(in the rows, 128 means zero)
Where one turn sends some rows of the set: a few examples, then the rows asked:
J_440: [141 138 156 146 139 126 126  88 131 100 123 153 138 146 128 102 149 120
 134 138 122 120 116 125 148 103 160 115 130 164 101 126 133]
J_238: [149 130 158  97 129 119 115 120 140 113 132 138 155 108 134 104  94 129
 161 161 112 129 120 115 139 111 154 129 122 144 127 111 159]
J_266: [118 140 115 134 149 118 111 127 105 133 138 101 130 116 140 156 131 145
 156 114 159 126 159 158 129 128  88 119 127  89 153 107 150]
J_277: [100 112 132 130 145 123 140 134 124 145 136 134 157 134 130 136 152 132
  94 111 114 131 131 120 164 136 137 129  77 142 103 148 121]
J_789: [130 133 143 133 147 115 122 102 159  98 129 144 167 158 149 130 114 126
 151 123 119 115 124 126 141 106 144 102 105 157 132 102 146]
J_80: [133 149 112 147 132 141 115 126  79 132 124 122 104 102 123 110 160 142
 153 117 159 139 131 157 137 131 101 128 150  94 130 139 135]
J_570: [105  97 117 122 147 121 125 149 123 143 132 134 165 123 140 131 108 146
 133 109 105 133 106 127 159 131 141 113  69 137 119 134 121]
J_960: [127 148 125 141 148 123 109 112  82 142 138 118 111 100 138 113 147 144
 157 127 170 132 143 149 139 116  93 131 140  96 119 113 142]
J_491: [139 110 146 121 139 106 102 103  95 142 122 132 110 121 123 125 126 123
 167 136 178 130 132 145 126 119 115 126 164 109 130  97 129]
J_295: [127 114 121 122 124 123 115 131 131 130 121 122 140 146 125 151 123 122
 160 101 172 130 145 155 121 142  97 114 146 103 181 111 134]
J_699: [132 127 124 121 151 111 110 124 112 131  99 120 116 126 120 135 123 125
 182 128 168 142 109 145 112 126 115 130 158 102 156  90 129]
J_850: [124 133 117 107 101 130 141 123 141 122 140 166 129 143 122 115 140 121
  93 109 119 123 125  96 146 114 137 103 109 134 151 160 111]
J_725: [127 121 146 139 107 143 121 119 115 140 141 125 129 136 121 117 158 115
 141 117 185 128 165 150 134 133  98 127 158 121 160 132 125]
J_51: [121 120 129 109 140 100 135 116 134 119 141 117 119 140 114 157 110 144
 122 139 104 112 113 114 123  94 166  88 110 134 159 119 103]
J_469: [121 135 131 132 154 106 120 112 132 139 120 103 130 150 121 149 130 126
 163 118 181 130 136 149 116 125 100 125 146 110 163  89 125]
J_792: [102 119 134 133 167 111 139 130 121 150 135  97 147 131 113 141 134 152
 116 130 108 129 106 131 151 123 153 124  79 145 106 133 104]
J_912: [133 134 148 138 134 130 118 113  97 140 119 122 106 117 117 101 158 119
 164 144 182 139 129 140 125 120 117 143 171 118 137 111 119]
J_610: [124 133 151  99 122 118 139 117 119 123 140 146 107 111 122 121 153 115
  96 160 118 126 139  81 134  99 159 133 125 132 128 134 123]
J_427: [120 139 122 139 117 147 130 140 132 128 118 114 135 141 118 127 156 118
 157 109 175 138 142 150 123 143  98 130 152 114 186 125 125]
J_567: [137 127 155 126 104 149 125 123 150 106 149 151 171 130 148  94 121 121
 143 134 121 120 147 122 154 114 141 115 114 160 143 132 153]
J_405: [101 137 119 118 150 132 146 162 138 149 124 107 161 117 116 124 135 141
 118 125 106 146 105 116 150 140 138 145  75 135 129 145 120]
J_466: [113 132 107 119 127 125 139 134 150 113 139 134 139 143 135 127 106 141
 140 117 109 124  99 108 130  96 147  86  96 138 179 124 104]
J_618: [105  86 143 135 150 124 125 135  96 136 136 134 145 114 141 135 138 138
 122 132 102 128 124 127 158 121 161 119  87 146  97 131 121]
J_901: [136 151 140 142 127 136 144 109 161  94 119 129 152 167 105 131 157 122
 115 118 113 120 124 136 139 128 153 112 124 156 141 147 131]
J_316: [147 155 143 113 151 107 134 106 151 104 101 116 137 144  92 140 130 130
 132 146 103 129  98 128 125 123 167 126 133 139 124 124 137]
J_802: [103 103 127 119 133 144 132 168 114 134 125 142 159  99 146 119 139 129
 124 127 100 145 123 111 158 138 146 142  82 136 119 142 135]
J_947: [117 153 122 103 114 124 149 132 161 136 155 120 141 140 113 116 120 136
 109 126 123 123 123  98 136 107 131 109  97 137 174 145 105]
J_279: [132 135 121 135 117 142 112 130  86 141 148 113 120 101 126 119 144 145
 146 116 162 129 159 162 141 134  92 122 142  94 145 143 142]
J_246: [142 142 142  94 117 129 132 141 169 108 128 114 170 129 111 132 102 130
 142 142 103 129 128 124 131 134 147 127 116 136 165 132 158]
J_106: [135 138 115 122 149 111 104 122  83 137 120 118 106  98 126 140 132 145
 157 123 153 136 135 154 128 131 101 129 143  80 127 114 151]
J_475: [100 125 144 131 154 134 146 149 112 141 128 108 141 108 119 129 165 133
 109 148 104 140 123 115 149 131 159 152  92 142 106 141 119]
J_234: [121 112 136 115 136 117 127 122 107 102 123 162 104 114 143 131 140 120
 128 149 103 127 115  91 129  90 174 110 124 135 132 113 121]
J_192: [113 134 141 110 148 114 136 130 127 116 138 117 116 112 135 133 120 136
 143 168 106 125 114  94 118  81 169 116 113 139 156  98 114]
J_360: [155 149 155 105 109 140 135 128 141 110 122 124 141 117  91 103 137 125
 126 157 105 134 120 123 136 132 163 139 142 143 134 157 144]
J_330: [116 146 129 108 111 142 142 137 133 119 136 165 126 113 142  90 150 112
 114 139 122 135 127  75 141 101 140 132 111 139 149 139 123]
J_968: [138 113 138 129 104 148 112 131  95 132 121 141 115 115 120 102 149 114
 160 126 174 140 139 147 130 136 113 132 171 111 153 132 129]
J_885: [123 142 104 141 134 136 117 141 101 124 125 103 123 117 124 153 145 146
 151 104 149 133 146 167 127 142  96 116 138  86 164 132 144]
J_421: [106 111 129 122 155 131 132 163 110 139 124 108 148  96 129 124 122 148
 146 146  95 144  97 123 144 126 163 136  85 137 122 128 120]
J_718: [115 152 113 160 133 147 121 131  99 129 141 105 126 120 136 126 158 144
 151 108 164 129 154 163 138 128  89 119 134 103 157 131 136]
J_626: [119 153 106 146 166 116 114 122  97 125 114 108 114 117 136 147 148 144
 163 114 156 135 131 154 125 125  98 124 135  88 138 102 143]

J_618 turns into J_421
J_947 turns into J_850
J_699 turns into J_469
Where do these go?
J_626 turns into J_266
J_789 turns into J_246

Where one turn sends some rows of the set: a few examples, then the rows asked:
J_313: [136 130 138 125 102 156 134 108 113 103 118 113 103 143  97]
J_876: [162 129 114 114 110 119 124 138 101 127 144 123 134  80 130]
J_60: [125 134 155 121  89 138 158 117 110 105 129 122 113 148 124]
J_97: [103 124 140  94 171 109 136 121 152 129 127 126 127 133 141]
J_565: [151 114 131 146 142 159 118 168 140 141 125 132 150 130 134]
J_964: [149 124 150 113  85 117 133 135 119 134 146 115 135  93 150]
J_221: [157 100 139 137 127 172 127 150 140 143 130 118 131 125 112]
J_642: [129 104 110 137 125 176 112 158 128 133 128 126 128 137 119]
J_23: [103 122 142  95 172 109 138 119 150 128 127 126 126 131 138]
J_22: [161 131 125 118 104 110 122 121 131 136 126 111 136  71 135]
J_785: [160 127 135 114  92 128 110 123 116 133 134 103 123  85 121]
J_828: [143 158 112 130 107 108 114 140 139 117 127 111 132  89 163]
J_677: [108 126 138  90 167 101 129 119 150 132 128 122 132 120 143]
J_435: [104 125 132  90 165 100 132 121 150 129 129 125 132 120 148]
J_395: [136 138 116 123 113 142 148 117  90  95 127 135 112 140 102]
J_471: [147 140 118 148 139 176 127 149 132 159 118 129 123 122 131]
J_770: [151 145 124 121  97 108 104 129 108 119 126 120 136  87 140]
J_280: [124 147 129 137 115 145 134 121 110  94 109 134 118 160 109]
J_743: [101 125 136  95 172 107 137 121 152 128 126 127 128 132 143]
J_598: [102 131 138  90 165  99 139 110 147 121 129 122 126 130 142]
J_399: [136 133 120 151 143 154 131 166 161 129 124 125 136 136 152]
J_899: [102 129 135  90 162  99 135 114 147 120 127 121 128 129 142]
J_915: [156 104 121 136 144 165 141 162 119 133 138 139 137 128 114]
J_526: [154 108 134 141 149 164 146 146 151 145 120 127 142 133 119]
J_136: [132 167 115 138 112 157 136 112 109 124 112 126 100 135 114]
J_550: [114 163 117 138 114 132 137 122 132  88 114 123 108 150 134]
J_771: [149 159 112 127 106 136 115 126 116 148 123 116 119  84 142]
J_989: [101 128 141  91 162  97 138 110 142 121 128 122 124 124 140]
J_582: [131 146 133 128 110 134 153  96 118  97 111 120 109 142 103]
J_652: [142 102 157 135 118 160 153 158 138 139 140 129 136 139 135]
J_656: [109 123 140  91 167 102 135 120 149 131 129 123 131 115 147]
J_120: [115 133 106 125  93 150 114 119 102 104 120 120 106 138 109]
J_783: [141 118 103 121  96 137  97 140 114 136 135 114 127  90 135]

J_550 turns into J_399
J_565 turns into J_770
Where do these go?
J_60 turns into J_652
J_395 turns into J_915
J_785 turns into J_313
J_783 turns into J_120
J_771 turns into J_136
J_582 turns into J_526

